[[-20 -36  11   4  26   2  -7  11   2  17  38   2  18]
 [ 15 -11 -11 -21 -22  -3 -23  -2   4 -11  -1   9   0]
 [ 23 -16 -10   8  26  34  33  31 -33 -13   4 -33  17]
 [-27   1  14   4  25   7   5 -13  -1  15  -5  -6  15]
 [  7   2 -16 -12  -7 -35 -26   0   4 -14  13  10  -3]]
->
[[-27   1  14   4  25   7   5 -13  -1  15  -5  -6  15]
 [-20 -36  11   4  26   2  -7  11   2  17  38   2  18]
 [ 23 -16 -10   8  26  34  33  31 -33 -13   4 -33  17]
 [ 15 -11 -11 -21 -22  -3 -23  -2   4 -11  -1   9   0]
 [  7   2 -16 -12  -7 -35 -26   0   4 -14  13  10  -3]]

[[  2  -4 -44  38 -39 -31  -3   3   4   9  -2]
 [  6 -15   3   6  -3  -6  -3  -7   1   9   4]
 [-10   6 -17  17 -22 -19  -2  12   0  -7  -5]
 [ 10   1 -21   8  -5   1   2  -7   3  11   2]
 [ 24 -38 -18  27 -19 -20  -6 -24   6  33  10]
 [  0  14  -2 -10  10  14   4   1  -1  -4  -2]
 [  7 -25  17   1   2  -5  -5 -10   0  10   6]]
->
[[  7 -25  17   1   2  -5  -5 -10   0  10   6]
 [  6 -15   3   6  -3  -6  -3  -7   1   9   4]
 [  0  14  -2 -10  10  14   4   1  -1  -4  -2]
 [-10   6 -17  17 -22 -19  -2  12   0  -7  -5]
 [ 24 -38 -18  27 -19 -20  -6 -24   6  33  10]
 [ 10   1 -21   8  -5   1   2  -7   3  11   2]
 [  2  -4 -44  38 -39 -31  -3   3   4   9  -2]]

[[ 32 -14  20  -5   9 -25 -17 -11 -21]
 [ 36 -38  23  -9  13  20   5  20 -22]
 [  7 -22  17  19   6  17   6  10  -6]]
->
[[ 36 -38  23  -9  13  20   5  20 -22]
 [ 32 -14  20  -5   9 -25 -17 -11 -21]
 [  7 -22  17  19   6  17   6  10  -6]]

[[ -3 -13   6  35 -36   6  28 -42 -38  -8  30  -1 -46 -18 -31 -17]
 [ -8   6 -13   9 -22  18   6   4 -15   8  -8  -9  18   1  24   3]
 [ 31  19  39  31 -23 -38   4  14  31  51  22  28 -34  39  21  46]
 [-14 -29 -22   0 -29 -29 -24  35  31   1  16  10   3  -6 -15  14]
 [ 10  31  35  36  20  12  20 -39 -43  41   7 -48 -37  19  50  36]]
->
[[ 31  19  39  31 -23 -38   4  14  31  51  22  28 -34  39  21  46]
 [ 10  31  35  36  20  12  20 -39 -43  41   7 -48 -37  19  50  36]
 [ -3 -13   6  35 -36   6  28 -42 -38  -8  30  -1 -46 -18 -31 -17]
 [ -8   6 -13   9 -22  18   6   4 -15   8  -8  -9  18   1  24   3]
 [-14 -29 -22   0 -29 -29 -24  35  31   1  16  10   3  -6 -15  14]]

[[  0  -4   4   0  13  -8 -42 -27  -9   4   9   2   3]
 [  6   1   2  -5 -19  -2   9 -10  14  -9   7  -9   8]
 [ 16   0 -11 -16  17   1 -12   1   0  -7  -1  -1   4]
 [  6   0  18  12 -11   0  11  11   7  11   2  10  -2]
 [  4   2   0  -5  -9  -4   4  -1  10  -3   4  -2   5]
 [ -4   6  -3  -9   5   7  -1   2 -11   4 -10   6   7]
 [-17   3  16 -24  -5 -26  -3 -37  12  -5  -3 -20 -14]]
->
[[  6   0  18  12 -11   0  11  11   7  11   2  10  -2]
 [-17   3  16 -24  -5 -26  -3 -37  12  -5  -3 -20 -14]
 [  0  -4   4   0  13  -8 -42 -27  -9   4   9   2   3]
 [  6   1   2  -5 -19  -2   9 -10  14  -9   7  -9   8]
 [  4   2   0  -5  -9  -4   4  -1  10  -3   4  -2   5]
 [ -4   6  -3  -9   5   7  -1   2 -11   4 -10   6   7]
 [ 16   0 -11 -16  17   1 -12   1   0  -7  -1  -1   4]]

[[ -9   6 -28  12  -4   8  13  24 -31   2  16]
 [ -4  -2 -26  18 -24 -34  13 -31  25  -9  -4]
 [ -9  10  20  24  29 -16  14 -11  -7  12   8]
 [ 17   1  15 -22 -16  16 -17  21 -10 -29  38]
 [ 13   1  24 -15 -29  20   2  -4 -20  20   1]]
->
[[ 13   1  24 -15 -29  20   2  -4 -20  20   1]
 [ -9  10  20  24  29 -16  14 -11  -7  12   8]
 [ 17   1  15 -22 -16  16 -17  21 -10 -29  38]
 [ -4  -2 -26  18 -24 -34  13 -31  25  -9  -4]
 [ -9   6 -28  12  -4   8  13  24 -31   2  16]]

[[-16 -25  -1  28]
 [-38   1  11 -11]
 [ -2 -20  26  25]
 [-17   0  37  -5]
 [-36   2  16 -12]
 [-35 -15 -10  10]
 [ -4 -23  18  29]
 [-21 -24  -6  25]]
->
[[-17   0  37  -5]
 [ -2 -20  26  25]
 [ -4 -23  18  29]
 [-36   2  16 -12]
 [-38   1  11 -11]
 [-16 -25  -1  28]
 [-21 -24  -6  25]
 [-35 -15 -10  10]]
